(in the rows, 128 means zero)
Named moves (each a turn or a mirror), then the moves between two rows, first move first; the first pair answered
H:
[142 139 118 129 143 135 119 125 135 119 130 126 126 149 127 139 134 124
 134 141 159 115 147 117 129 116 123 161 137 126 131 133 102 143 119]  ->  [146 142 119 127 140 133 118 121 136 124 129 129 131 147 129 140 131 123
 133 140 158 113 147 114 133 116 125 159 134 126 131 132 101 143 122]
[102  83  92  98 137 111 133 151 121 105 137  93  85 130 133 120 115 163
 145  99  97 128 102 132 132 102 118 146 119 125 120 135 120  82 101]  ->  [119  99  89  92 105  89 136 135 134 120 155  99 120 123 143 126 116 168
 142 101 104 116 104 120 158  97 128 128 107 112 123 141 119  79  98]
[153 147 161 148 148 143 145 125 141 147 124 138 150 127 122 123 157 120
 122 143 124 132 140 132 113 150 149 120 151 125 141 132 123 152 131]  ->  [157 145 159 148 145 145 144 128 139 147 125 137 149 127 121 121 156 117
 125 145 123 134 139 131 114 150 148 120 155 126 142 130 125 151 133]
[134 150 126 142 129 129 124 121 122 128 123 123 149 132 112 112 158 144
 138 121 155 119 145 114 152 126 121 122 119 129 130 136 119 138 123]  ->  [122 142 128 147 148 143 123 129 115 120 110 115 123 134 104 113 159 140
 140 121 150 127 146 125 131 130 115 133 126 138 129 134 119 142 122]
S:
[129 155 127 118 124 148 133 165 105 112 122 122 119 135 150 127 157 144
 119 108 147  99 127 116 144 158 132 119 113 116 122 144 106 121 123]  ->  [124 125 128 122 127 150 129 176 105 102 121 117  99 140 153 127 140 139
 112 105 133 112 115 127 125 153 121 121 108 128 114 132 101 112 122]
[113  94 127 110 108 119 123 135 124 137 139 134 137 143 136 136 118 131
 114 114 112 143 118 130 126 127 127 119 117 127 134 130 131 112 136]  ->  [112 124 127 106 108 121 127 126 121 145 140 137 158 136 134 134 134 139
 121 118 129 132 128 115 149 133 140 119 119 116 142 140 134 121 138]
[100 156 109 105 121 119 140 146 131 141 128 127 140 130 147 136 100 121
 119 124 107 150 112 128 136 106 150 121 140 136 128 129 160 136 130]  ->  [ 95 156 105 104 126 122 144 150 131 138 128 121 135 129 144 132 100 126
 120 127 111 148 114 129 139 106 149 120 138 136 130 129 162 140 128]
[117 154 128 129 118 135 131 130 140 142 118 119 135 125 121 127 136 133
 124 130 124 129 134 115 121 120 120 122 127 125 134 125 119 135 143]  ->  [110 143 124 131 122 140 130 141 140 134 118 120 118 124 118 125 130 134
 119 127 117 131 134 118 114 118 115 125 130 129 131 119 118 129 140]
D:
[139 153 133  88 117 146 134 107 122 165 157 134 150 115 140  97 126 101
 117 146 129 110 125 118 133 135 134  98 146 127 163 154 135 153  96]  ->  [129 139 113  80 118 148 134 109 101 162 153 137 131 127 140  92 115  89
 118 128 110 124 125 114 126 143 116 107 133 139 165 162 128 135 107]
[136 137 132 135 150 146 119 133 144 134 148 124 115 106 122 130 128 139
 130 137 131 109 139 135 127  98 151 115 130 111 129 115 139 140 116]  ->  [116 120 107 124 147 149 121 139 115 131 137 121  93 124 121 121 112 125
 132 109 105 131 135 131 114 108 129 129 111 125 133 120 129 111 131]
[120 127 109 117 121 117 142 143 130 123 126 132 119 129 144 132 113 129
 127 111 105 139 108 115 137 114 133 123 124 141 139 123 136 124 126]  ->  [129 135 125 122 117 118 141 139 148 125 135 128 132 115 143 137 122 139
 127 130 121 129 111 113 143 106 148 117 139 132 134 120 145 140 118]
[108 142 127 109 135 150 154 108  82 147 123 136 134 144 136  94 121 115
 133 110 105 165 127 137 135 147 117 128 110 146 118 163 147  97 146]  ->  [133 166 166 125 136 147 150  99 127 150 133 140 171 111 139 108 145 137
 129 149 144 138 132 143 148 134 154 111 136 122 110 153 161 140 125]
R:
[115 138 126 119 131 128 135 136 120 130 120 120 115 127 133 127 128 127
 127 132 125 146 122 135 118 133 132 127 139 130 137 136 145 129 126]  ->  [135 134 135 134 139 134 125 133 135 125 128 126 120 116 122 121 140 137
 128 141 149 118 139 127 123 133 136 125 129 123 135 128 131 135 124]
[164 111 148 147 112 119  97 131 167 119 121 163 118  87 117 104 131 127
 116 123 106 127 109 141 114 160 136  94 160  96  94  99 117 135 109]  ->  [138 117 130 124 104 112 108 147 159 122 117 159 109  94 125 109 113 117
 113 106  77 157  88 150 111 146 139  90 162 106 101 107 141 131 112]
[132 151 139 123 124 118 133 110 121 133 123 126 137 130 131 153 138 115
 131 124 127 138 124 139 153 127 147 133 144 134 144 137 117 133 126]  ->  [133 152 140 123 127 122 134 116 127 131 130 127 139 123 130 150 136 128
 132 127 131 131 124 133 158 120 149 133 142 131 146 131 122 137 123]
[109 172 117 101 106 147 142 103  89 140 128 107 171 129 126 110 169 110
 153  87 130 116 148 103 147 151 126 139 120 124 139 141 140 112 143]  ->  [107 175 111  99 110 150 145 116  95 137 137 105 169 124 125 111 167 124
 149  90 140 107 152 100 158 135 137 138 117 119 140 137 144 121 142]
Now pairs of rows:
Each pair is 2 to 3 moves apart.
[121 164 108  86 100 124 148 102 115 142 136 140 168 160 134 128 117 115
 109 107 125 147 139 113 175 140 130 110 116 114 131 163 114 100 157]  ->  [116 161 167 112 146 153 147  96 131 133  95 129 157 140 116 137 141 108
 111 138 130 168 130 150 126 154 153 120 181 110 110 143 137 150 143] => H, D, R
[146 164 127 129 118 112 136 117 135 148 135 138 159 124 139 132 128 131
 123 124 134 104 130 125 145 139 138 126 141 125 135 141 124 133 130]  ->  [122 144 112 122 135 125 137 131 105 137 116 128 116 144 129 125 116 115
 127 103 109 126 129 130 122 150 113 144 129 141 136 142 117 111 141] => D, H
[118 151 131 117 104 103 138 109 130 122 147 140 113 122 147 101 115 114
 135 137 123 106 141 110 146  82 117  85 119 157 112 128 158 131 115]  ->  [115 144 148 126 132 126 136 124 135 105 128 127  90 118 132 101 125 117
 136 144 127 113 142 124 119  85 123 100 142 158 104 116 163 149 112] => H, D
[138 111 102 122 117 136 104 107 104 136 129 134 132 148 121 126 135 114
 134 111 137 116 141 110 137 146 106 132  96 131 139 141  98  94 150]  ->  [153 130 141 140 133 138 104 107 144 136 133 131 157 117 118 132 159 133
 131 149 171  92 143 117 141 138 139 123 128 112 126 128 117 138 129] => H, D
[146 145 170 134 110 125 124  85 139 144 116 140 183 127 134 136 142 116
 130 150 145 120 129 132 136 145 135 122 138 112 117 134 115 143 124]  ->  [118 120 166 134 152 153 119 107 115 121  82 126 127 138 115 125 138 105
 136 137 123 145 131 148  92 153 115 148 150 133 118 126 114 137 132] => H, D
[105 101  94  99 111 132 131 154 134 139 130 120 132 122 136 141  87 145
 127 125 122 113 119 143 150 105 127  95 118 137 140 130 116 129 114]  ->  [111 109 119 109 128 142 128 156 152 136 127 116 132 107 134 145 103 155
 128 144 138 107 122 155 140 104 142  96 138 130 136 121 126 153 105] => H, D
[155 145 150 135 140 110 138 114 147 145 137 154 166 119 124 142 160 122
 121 153 173 110 132 112 139 131 144 115 153 120 121 116 124 148 115]  ->  [128 142  92 115 143 117 149 169 139 121 157 138 116 118 122 126 133 150
 124 130 165 100 140  90 161  99 134 125 115 128 136 112 131 130 128] => D, R, D
[105 154  97 118 128 142 126 136  98 126 105 118 121 135 123 117 132 110
 135 124 130 137 116 112 129 134 128 129 118 125 121 135 126 128 133]  ->  [120 157 126 136 131 143 117 119 118 128 107 123 142 123 126 122 152 117
 136 145 152 119 123 116 131 142 140 124 129 111 113 132 124 150 126] => R, R, D
[113 131  96 130 139 113 132 147 165 118 191 106 124 135 143 128 141 152
 138 144 135  93 132 108 164 126 129 173  98 112 144 139 118 130 139]  ->  [ 86 134  86 110 136 114 143 159 147 117 177  96 106 144 145 132 123 135
 135 130  96 129 113 121 145 123 125 176 109 127 151 144 133 123 143] => R, R, H
[139  63 135 128  99 120 122 157 135 112 150 146 138 149 143 129  98 109
 101 162 139 144  98 101 140 135  91 132  80 124 144 121  87 117 148]  ->  [129  81 112 115 106 129 132 163 115 109 145 137 129 159 134 119 103 113
 109 146 138 141 110  88 152 143  87 142  72 127 155 131  85 109 156] => D, S, D
[141 146 164 160 165 144 132 115 157 116 122 122 132 107 109 127 164 145
 130 166 167  90 143 137 127 131 150 126 151 114 124 116 126 154 115]  ->  [126 166 163 133 124 110 143  86 134 149 108 131 175 127 132 152 142 101
 119 149 113 146 111 153 123 139 151 103 170 121 134 140 146 134 117] => R, D, H
[123 145 132 130 153 145 126 126  96 126 107 121 114 144 114 120 143 127
 137 127 133 129 139 133 117 155 117 148 139 131 130 140 127 129 136]  ->  [137 141 162 146 150 135 123 118 124 128 111 128 138 130 121 129 147 133
 133 147 144 124 132 142 113 147 131 134 154 121 116 131 129 143 124] => S, D
[115 117 109 107 144 116 110 147 124 127 117 130 119 132 138 124 110 145
 124 132 110 128 120 159 127 109 138 124 153 114 125 119 147 118 124]  ->  [132 119 115 112 121 101 106 119 122 146 121 144 150 142 144 134 113 134
 121 129 109 126 119 154 133 123 136 115 148 106 123 130 135 105 125] => R, R, H
[154 112 141 124 103 117  93 174 165 146 167 160 155 106 162 124 109 126
 143 162 145 105 151 109 155 158 119 109  85 108 130 136 140 125 105]  ->  [132 123 147 105  94 102 105 172 156 160 154 156 165 113 172 143  97 107
 132 159 112 145 128 126 144 153 132 101 112 114 132 139 169 131 102] => R, D, R
[118 148 107 118 114 124 129 112 101 148 134 132 147 143 136 121 127 121
 137 116 123 123 137 107 154 142 126 126 109 124 147 152 119 103 149]  ->  [108 128 115 122 130 137 126 119  91 135 117 124 120 154 127 125 128 105
 137 112 108 144 131 123 122 149 112 138 122 136 138 149 117 103 150] => H, S
[137 131 140 126 115 126 112 125 166 134 148 141 139 123 129 145 157 109
 118 153 146 118 101 121 141 127 134 128 131 126 125 110 143 146 123]  ->  [122 116 110 110 107 120 114 130 135 136 145 142 120 146 134 139 137  93
 119 122 117 137  96 115 136 133 106 135 105 143 133 125 128 106 137] => D, H
[136 153 153 127 106  92 136 112 110 183 132 150 177 151 152 163 134 152
 133 122 114 157 120 106 143 110 125 123 118 132 120 140 190 147 108]  ->  [152 148 143 138 119 104 128 134 131 167 154 146 161 139 140 148 148 183
 140 134 152 114 144  86 163  96 128 130  90 125 123 129 173 153 109] => D, R
[149 133 139 140 138 135 123 134 129 122 142 132 134  92 102 140 135 145
 110 138 164  82 147 117 139 142 130 119  85 112 139 129 107 134 150]  ->  [130 115 136 142 162 148 125 148 114 107 120 122  99 102  90 130 132 136
 111 130 148 100 148 125 115 151 119 137  88 128 139 124 108 128 155] => H, D
[118 140 124 109  91  91 144 145 150 133 145 135 143 108 148 161 107 125
 119 127 100 151 101 132 156  99 162 104 132 124 133 134 150 138 117]  ->  [168 114 148 154 107 110 116 122 159 126 156 150 146 108 135 137 145 144
 132 143 155  92 139 114 159 128 147 116 107 109 122 128  98 135 117] => D, R
[146 127 109 135 113 125 120 126 143 121 153 130 124 130 127 121 133 146
 117 126 146  95 149 113 151 128 130 124  90 117 134 143 101 126 132]  ->  [140 107 102 134 112 127 119 135 135 117 149 128 111 137 129 120 123 142
 118 121 133 104 142 116 145 126 122 131  81 123 133 141  96 115 132] => D, S
[131 105 119 129 128 111 135 148 149 131 130 132 142 112 133 140 117 131
 133 121 129 132 114 144 119 109 140 126 146 113 122 121 133 140 116]  ->  [130 100 105 123 116 104 136 144 137 136 133 134 142 123 138 138 108 122
 140 108 116 135 112 138 126 111 130 128 130 118 125 129 126 123 120] => D, H
[124 116 145 136 120 144 121 149 147 111 114 125  97 123 129 115 131 133
 132 131 127 131 123 129  96 127 120 130 155 133 144 106 129 122 121]  ->  [121 126 110 119  98 130 127 148 134 118 133 129  99 132 136 108 119 138
 136 115 122 123 125 110 123 125 110 125 127 138 160 122 121 103 130] => H, S, D
[138 152 159 116 102 119 133  82 122 154 114 142 188 142 120 146 141 110
 127 136 130 132 115 131 141 145 144 109 162 120 122 142 139 138 129]  ->  [114 126 131 106 110 130 134  93  87 143  96 134 147 166 111 138 122  95
 129 111 103 158 115 133 117 153 115 132 148 136 129 146 127 107 144] => D, H
[137 126 133 110 119 108 135  89 124 161 141 135 118 141 132 133  88 113
  95 134  97 149 136 143 127 118 133 146 133 118 136 137 152 102 118]  ->  [155 131 153 124 125 108 129  79 141 164 143 138 136 131 129 134 102 119
  94 148 113 136 140 141 128 124 143 138 139 106 129 132 151 118 113] => D, R, R
[127  77 137 161 165 162 110 127 101 111 104 124  88 159  96 108 140 116
 138 110 124 142 142 123  80 157  86 166 115 143 120 118 104 105 139]  ->  [125  70 153 156 134 121 122 163 167 115 141 123 111 121 132 140  96 128
 106 138 102 158  96 159  86  89 130 122 137 140 101  84 149 134 106] => R, D, S
[136 141 138 129 112 107 128 109 125 126 128 132 141 113 132 132 133 127
 129 133 136 127 143 121 157 120 118 110 122 132 129 134 121 127 124]  ->  [122 134 135 128 137 127 127 138 132 109 123 120 106 107 118 125 135 141
 133 137 136 125 151 123 144 108 124 125 125 138 127 125 129 139 123] => R, H, R
[ 95 154  84  93 149 144 154 153 106 122 113 132  94 124 112 110 111 133
 111  88 110 136 131 106 129 120 132 152 127 147 142 135 144 121 126]  ->  [114 172 122 113 159 145 153 154 145 122 121 131 121  92 112 115 135 152
 108 121 144 114 136 117 134 111 164 142 156 128 127 121 159 165 108] => D, H
[112 119 122 157 118 102 128 143 157 123 153 140 135 129 152 152 111 126
 119 140 101 141 116 147 109 101 142 112 139 125 111 143 108 127  95]  ->  [104 132 140 166 151 125 124 129 133 122 115 134 121 142 133 143 135 108
 132 140 100 152 128 151  88 136 131 133 163 127 112 153 103 134 105] => S, R, H
[111 143 128 132 147 132 117 117 126 131 108 110 130 130 124 138 100 126
 114 127 100 159 129 121 105 133 132 118 178 131 150 139 122 145 128]  ->  [118 146 113 123 121 119 118 107 121 141 121 116 151 135 136 138  92 124
 115 120  99 153 127 113 121 135 133 106 158 129 152 148 117 132 131] => H, D
[138  85 148 139 103 151 152 158 121 107 153 139 144 124 120 135 123 163
  95 134 128 124 129 127 131 119 172 106 143 123 145 147 173 171 101]  ->  [122 105 147 126 105 152 156 131  81 120 124 140 157 151 116 137 130 136
 103 118 107 151 122 129 120 144 162 114 162 130 149 172 174 158 111] => R, S, R
[168  75 160 166 106  82 124 104 132 142 157 134 173 129 127 130 128 125
 135 155 153  80 139  97 116 136 110 120  96 133 124  91  70  96 148]  ->  [ 95  93 163 134 160 103 155 165 131 116 115  98 113 114 119 149 109 119
 126 160  98 152  98 151  66 100 143 138 169 153 121  74 155 142 137] => R, D, H
[111 108 129 131 140 135 126 146 133 108 126 126 102 131 125 126 111 126
 128 121 117 137 119 135 114 115 120 140 127 130 129 123 128 124 134]  ->  [129 113 158 137 124 119 120 111 137 129 123 140 144 136 131 135 124 110
 125 128 121 136 113 140 112 133 125 125 143 125 122 128 118 126 128] => D, H, R
[137 129 163 127 149 148 128 136 142 120 136 133 146 145 111 137 157 133
 116 136 148 133 139 123 124 124 147 131 116 131 103 100  92 149 103]  ->  [118 137 119  98 115 127 140 138 119 133 149 134 152 160 130 138 126 119
 112 108 115 153 124 111 142 115 138 118  86 142 117 120  99 120 113] => D, H, R
[124 110 114 117 123 122 127 137 107 123 126 126 112 145 131 136 114 116
 122 107 106 147 125 144 116 128 108 130 122 142 133 133 114 108 133]  ->  [158 120 154 149 133 126 114 120 141 127 132 136 145 124 129 137 145 131
 123 138 149 114 140 144 126 133 125 123 136 119 117 124 102 137 118] => R, R, D
[137 121 149 143 153 142 123 135 133 109 115 121 102 121 114 123 142 139
 126 144 143 120 147 138 111 144 130 148 127 129 122 114 111 136 124]  ->  [127 119 148 135 147 141 122 128 117 117 107 122 106 132 120 128 133 120
 125 134 120 145 136 146  96 155 119 152 136 134 120 123 115 128 130] => R, R, R
[144 101 134 100 114 124 166 111 126 156  96 125 162 171 103 110 147  96
 122 104 123 120 124 135 135 182 153 139 173 129 137 162 160 142 127]  ->  [157  88 145 120 139 148 154 123 143 138  97 121 144 157  89  96 164 117
 127 117 152  94 142 129 133 183 155 154 166 123 130 146 145 157 125] => R, H, R
[157 147 129 130 135 144  92 146 128 104 125 142 111  92 108 119 166 116
 142 172 166  99 156 137 152 125 150 136  92 150 103 106 115 128 118]  ->  [125 194 107  88 121 129 116 149 108 122 123 134 128  96 115 131 155 112
 144 157 142 126 145 135 171 115 167 127 108 152 120 131 152 132 120] => R, S, R
[133 127 114 103  92  82 120 122 113 142 141 120 141 119 145 145 103 133
 127 106 100 140 122 125 137 121 126 108 101 134 123 138 127  88 131]  ->  [128 128 136 125 158 133 113 121  88 119 100 108  95 123 104 128 146 129
 147 108 119 138 149 126 100 159 111 151 124 135 120 134 112 102 143] => S, R, H
[113 138 123 114 147 119 132 127 121 138 101 120 133 133 138 134 132 116
 122 128 112 147 130 133 108 145 137 149 124 130 126 137 133 139 125]  ->  [130 122 120 123 126 106 124 135 151 136 137 132 148 120 151 138 121 136
 110 141 129 115 130 132 128 122 143 132 106 121 118 127 124 139 114] => R, S, H
[136 147  94 113 152 124 155 117 147 142 128 144 123 121  96 110 139 145
 157 137 130  80 167  90 180 125 117 129  83 100 147 133 137 147 117]  ->  [111 164 116  90 135 101 171  93 130 173  98 143 151 132 116 137 123  99
 146 134  80 143 128 125 152 134 127 116 130 107 147 149 171 148 112] => R, D, R
[118 122 138 124 132 138 137 133 116 118 118 124 126 139 122 141 113 113
 134 129  92 155 121 158 102 126 129 121 148 145 116 114 142 120 107]  ->  [131 131 123 115  98 117 140 117 116 135 142 137 159 142 139 148 105 114
 131 126  95 148 120 144 128 125 131 106 131 137 122 120 137 107 107] => H, D
[143 156 163 122 102  93  95  86 157 125 150 176 186 104 145 143 143 110
 140 160 105  88 107 135 123 118 133  89 154 130 128 120 125 115 118]  ->  [ 89 139 153 111 152 126 108 127 134  95 112 148 111 115 128 142 125  98
 142 143  65 136  92 163  70 114 122 121 181 157 131 109 151 117 121] => R, H
[159 105 124 142 118  97 116 109 105 156 100 108 133 149 124 134 120 132
 130 128 125 133  94 112 134 128 140 137 148 118 115 129 104  77 128]  ->  [143 110 122 143 148 121 122 126  94 142  86  97 105 147 108 127 134 139
 137 127 131 135 103 112 122 133 139 152 158 120 118 124 113  88 132] => S, H, S
[149 153  86 164 119 133 136 131 128 141 111 118 179 112 111 134 123 145
 145 140 142 123 150 107 158 131 103 126 146 157 110 132 130 127 112]  ->  [147 150  95 170 129 140 136 135 130 137 104 116 170 108 107 136 130 147
 141 146 146 127 147 112 144 132 105 130 156 157 104 128 133 135 108] => D, H, D
[144  83 124 123  91 150 142 112 117 136 115 126 140 138 140 113 118 111
 100 121 103 158 121 159 127 137  97 118 104 155 118 127 111 108 124]  ->  [110 130 114 105 134 180 163 136 106 125  98 104 115 127 116 104 139 124
 114 119 111 164 132 157 130 136 115 140 134 158 136 139 145 138 131] => S, R, H
[121 143 104  86 127 106 145 148 111 133 149 124 145 144 128 119 141 118
 132 115 143 126 109  97 155 113 134 123 126 130 150 149 129 135 125]  ->  [122 137 110  88 125 105 139 134  97 140 141 125 148 155 131 120 143 106
 133 113 133 138 105 100 142 128 124 125 131 132 148 155 123 125 128] => R, R
[128 135 102 112 121 105 131 117 118 129 128 116 147 141 132 137 123 127
 135 114 116 115 134 101 145 140 110 115 101 130 131 179 129 113 126]  ->  [121 123 108 120 136 113 131 114 109 128 107 115 131 153 128 135 124 112
 135 114 103 133 126 114 118 155 100 126 115 137 122 177 127 110 129] => H, S
[124 117 119 136 116 124 122 142 154 132 144 123 113 117 136 129 113 134
 116 129 131 120 127 115 123 109 130 111 114 117 135 111 120 124 125]  ->  [122 131 117 131 110 126 118 112 126 144 128 133 130 136 131 124 126 113
 123 122 133 124 136 100 120 141 115 119 118 111 139 129 106 110 137] => R, S, D
[155 139 150 137 130 135 126  91 127 147 120 132 153 133  98 120 154 125
 125 149 146 119 153 116 139 147 130 147 142 106 126 131 106 138 131]  ->  [144 139 121 122 120 135 133  97 104 145 125 130 141 149 102 112 140 120
 129 123 133 120 158 105 149 150 115 150 119 113 139 141  99 117 143] => D, S, H
[ 94 155 142 135 161 175 116 112 103 111  80 113  94 156  86 120 161 121
 155 131 140 133 150 132 110 146 110 159 122 117 139 145 131 128 155]  ->  [100 159 110 116 121 147 116  97  86 127 101 124 120 173 104 115 141 114
 153 107 127 128 144 114 140 144  95 146  90 121 151 164 119  94 165] => D, H, D
[135 143 109 111 114 119 135 130 119 136 141 128 152 123 139 138 123 127
 128 129 124 121 127 125 158 113 139 118 124 122 133 130 144 128 134]  ->  [116 125 105 113 141 139 135 145 104 116 115 115 111 131 125 132 120 118
 131 119 110 144 127 133 129 123 126 136 128 138 132 125 145 123 139] => D, H
[140 160 156 142 138 128 128  97 117 126 114 143 153 137 103 134 151 161
 137 131 142 116 132 114 132 156 143 149 150 111 137 142 111 153 135]  ->  [105 164 114 113 148 134 147 146 107 109 117 123 106 135  98 128 126 172
 136 110 116 134 128 114 131 128 143 162 140 131 148 141 138 146 139] => H, D, R
